In the data rows, 128 means zero.
Some points, one per row:
[168 138 133 115 139 121 140 116 110 202 145 124 112 133 100 195 118 204 132 138 118  94 141 139 162 152 141  81 188
  66 127  72]
[ 77 156 119 138 186 151 158 133  92  82 136 147 122  95 120  86  79  80 134  91  95 103  91 139 111 132 142 165 118
 178 104 163]
[136 129 151 157  95  93 166 136  98 188 110 135 111 149  99 171 144 195 160 148 156  92  98 102 135 140 144 106 146
 110 144 103]
[111 121 171 184 137 160 106 148 154  95  84 111  91 108 144 178 172 152  90  66 142  85 191 132  98 127 132 172 148
 159 106 122]
[147 107 126  95 157 172 173  98 169  80 144  87 175 158 150  50  87 131 150  84  90 164  86 184 148 164 157 149  76
  58 121 135]
[123 131 114 129 124 122 161  88 136 136 167 122 170 149 101  95 139 143 153 127 145 158 133  96 180 130 149 150  91
 141 169 128]
[147 134 139 135 115 120 168 112 143 143 138 121 161 168 124  94 123 161 164 121 131 138  90 126 157 162 172 139 119
  92 148 115]
[174 121  93 129 136  95 128 147 158  70 122  83 124 152 119 139  66 109 117 206 184 122 134 140 135 138  93 155 106
 147 135 198]
[ 65  62  89  72 110 165 172 153  69 134  76 156  89  97 117 138 148  99 125 152  99 132  64 149  89  44  21  82  96
 115 124 133]
[110  91  62  88 145 181 210 180 106 115  93 138 104 117 115 138 129 109  88 151 109  73 108 168  86 108  70  94 180
 117 139 138]
[122 118 202 117  54  97 104 148 124 180  87 175 125 120 120 166 160 162 187 148 139 147  87  86 128  89 128 107 119
 134 129  84]
[186 150 131  85 148 130 109 120 111 176 145 138 117 141 118 166 109 170 138 197 107 127 147 131 152 137 134  82 175
  82 115  84]
[104 125 174 172 105 140  98 186 145  96  68 151  94 112 153 162 195 117 100  86 134 103 157 107  78 125 134 145 154
 167 110 116]
[100 168 116 137 186 128 174 135  56 131 134 159  94 102  79 131 106 128 130 166 119  74 128  96 135 128 143 141 145
 166 100 123]
[149 163 103 140 135 113  69 104 100 202 179 127 122 130 149 132 131 118 105 124 124 144 174 134 128 159 143  74 178
 111 116 106]
[ 85  92 181 116  90 103  34 155 160 134  90 147 123  83 158 153 132  90 126 109 149 134 104 148  82  63  91 140 124
 184 146 166]
[148 156 169  81 128 153  50 129 106 197 139 173 108  96 170 153 145 116 118 126  50 160 140 132 102 115 133  59 173
  87  74  64]
[154 102 170 115 155 129 169 106 134 153 112  90 120 126  61 222 105 223 134 172 161  59 156 137 163 104 117 135 157
 133 149 123]
[192 157  81 135  93  73 102 165 135 135 123 132 117 165 128 154 132 142 111 177 162 139 163 106 143 169 127 107 143
  96 133 124]
Then 19 other points, each followed by its number:
[ 64 179  51 147 184 147 173 141  23 112 148 189 112  87  94  69 130  73 105 116  84 115 125  83 125 132 143 123 114
 178  87 123] 0
[ 93 124 123 170  98  73 126 122 142 129 147 100 159 135 130  66 120  76 130  89 184 121  89 130 119 143 148 152 118
 183 176 171] 1
[143 127 169 131 109 129 153 108 155 136 126 119 144 148 138  96 115 163 175  84 111 150  90 145 150 154 160 146 100
  76 119  98] 2
[149 134 102 136  69  62  85 117 157 144 150 146 152 149 109 127 171 125 135 185 189 187 167  67 174 112 118 127  85
 162 174 129] 3
[ 57 107  97 181 156 179 167 169 132  61 104 101 121 117 163  77 126  51  93  28 125  84  95 172  61 145 110 168 136
 167 130 192] 4
[143 125 194 154 152 136  76  90 167 160 146  53 113 101 146 195  99 150 106  70 169  81 199 170 111 121 119 151 174
 166 119 140] 5
[150 167 108 107 168 140 112 100  98 161 176 125 125 125 126 143 102 127 124 154  89 134 156 123 144 140 135  96 167
 111 108 108] 6
[137 127 178  55 124 143  94 141 134 141 110 164 125 100 129 178 113 136 167 182  74 150  99 126 130  70  85 105 138
 115 113 109] 7
[135 142 132 157 113 130  98 165 156  80 110 154 108 135 161 144 173 116 114 136 127 128 155  99 102 135 119 154 138
 130 122 127] 8
[109 125 123 120 164 177 194  87 141  87 149 106 160 128 134  59  90 134 148  69  85 123  91 179 139 147 151 172  96
  97 120 132] 9
[156 134 166  99 126 135 135 115 166 116 138 130 165 153 146  85 115 137 170 127  99 156  87 140 151 148 172 145 112
  87 132 111] 10
[141 138 146 148 115 123 124 158 139 116  98 151 105 139 141 146 168 153 130 125 125 117 140 104 117 143 133 143 148
 108 125 101] 11
[124 125 116 132  77  79  90 102 150 149 156 146 157 135 114 123 178 123 138 152 169 184 156  70 167  95 114 126  89
 167 178 127] 12
[149  96 166 105 161 170 154  59 168 100 141  71 153 135 108 146  87 187 136  93 116 128 155 169 166 121 146 158  85
 102 135 133] 13
[ 77 128 122 183 123 121  82 140 116 142 132  85 118 103 175 105  99  54  80  36 154  86 132 183  40 144 126 114 178
 171 102 178] 14
[122 109 213  54  78 131  44 145 152 150  79 197 116  82 146 165 151 120 170 158  91 183 105 113 117  37  91 104 104
 138 101  96] 15
[170 126 108 110 184 112 140 119 150  75 134  97 119 119  83 169  70 146 110 189 157 108 184 130 171 127 129 167  95
 150 116 173] 16
[139  99 126 126 110 139 191 109 138 120 120 100 149 168 126  78 122 154 154  87 127 153  87 151 152 156 149 136  73
  69 129 121] 17
[119 111 100 126  93  97  96  89 138 144 161 134 160 136 113 106 164 109 124 155 167 181 164  90 157  93 111 115  97
 164 178 138] 18
Which two of these numbered points are nearest to each point below, looking only along the 4 directions in which the first points spread most? Their numbers follow each, nearest first.
[104 138  80 135 175 166 191  82 113  81 170 104 161 143 130  44  96 113 128  70  83 162 112 143 161 168 168 156  61
  99 118 149] > 9 17
[115  88 122 122 119 124 187 138  81 171  92 139  96 138  84 174 141 189 147 179 150  79  92 127 117  93  84  94 137
 107 146 109] > 7 11
[ 56 177  33 145 200 162 198 159  11  94 142 192  96  86  96  65 122  63  97 113  69  98 111  99 110 145 139 127 124
 171  78 128] > 0 9
[126 154 144 179 100  92 139 116 110 186 144 144 143 157 111 124 173 166 156 130 172 122 135  68 149 155 174 131 150
 148 161  97] > 3 12
[145 137 131 151  92  76 148 137 111 183 124 145 117 152 100 158 147 190 160 146 152 119 113  92 162 159 152 108 136
  93 142  87] > 3 6
[185 152 151 102 165 159 116  91 147 168 164  98 127 125 140 169 109 180 114 113  89 106 173 178 143 146 132 112 193
  69 107  87] > 6 2
[171 117 146  76 192 153 165 112 148 116 129 109 126 104  72 215  84 207 121 183 116  59 168 165 165 103 108 143 169
 113 128 122] > 16 6
[ 40  90 123 174  92  94  64 158 133 120  95 105 118  94 153 124 114  43  89  60 199  91 114 155  54  98 105 138 131
 216 153 206] > 14 4
[133 127 145 167  91  87 160 136  97 193 114 133 115 150 104 158 152 190 157 133 155 104  99 103 130 146 151 104 143
 107 141  98] > 11 3
[ 95  92  97 122 131 198 185 158 140  69  94 132 121 131 150  92 155 100 105  83 101 111 108 160  90 128  97 144 131
 107 129 126] > 0 4
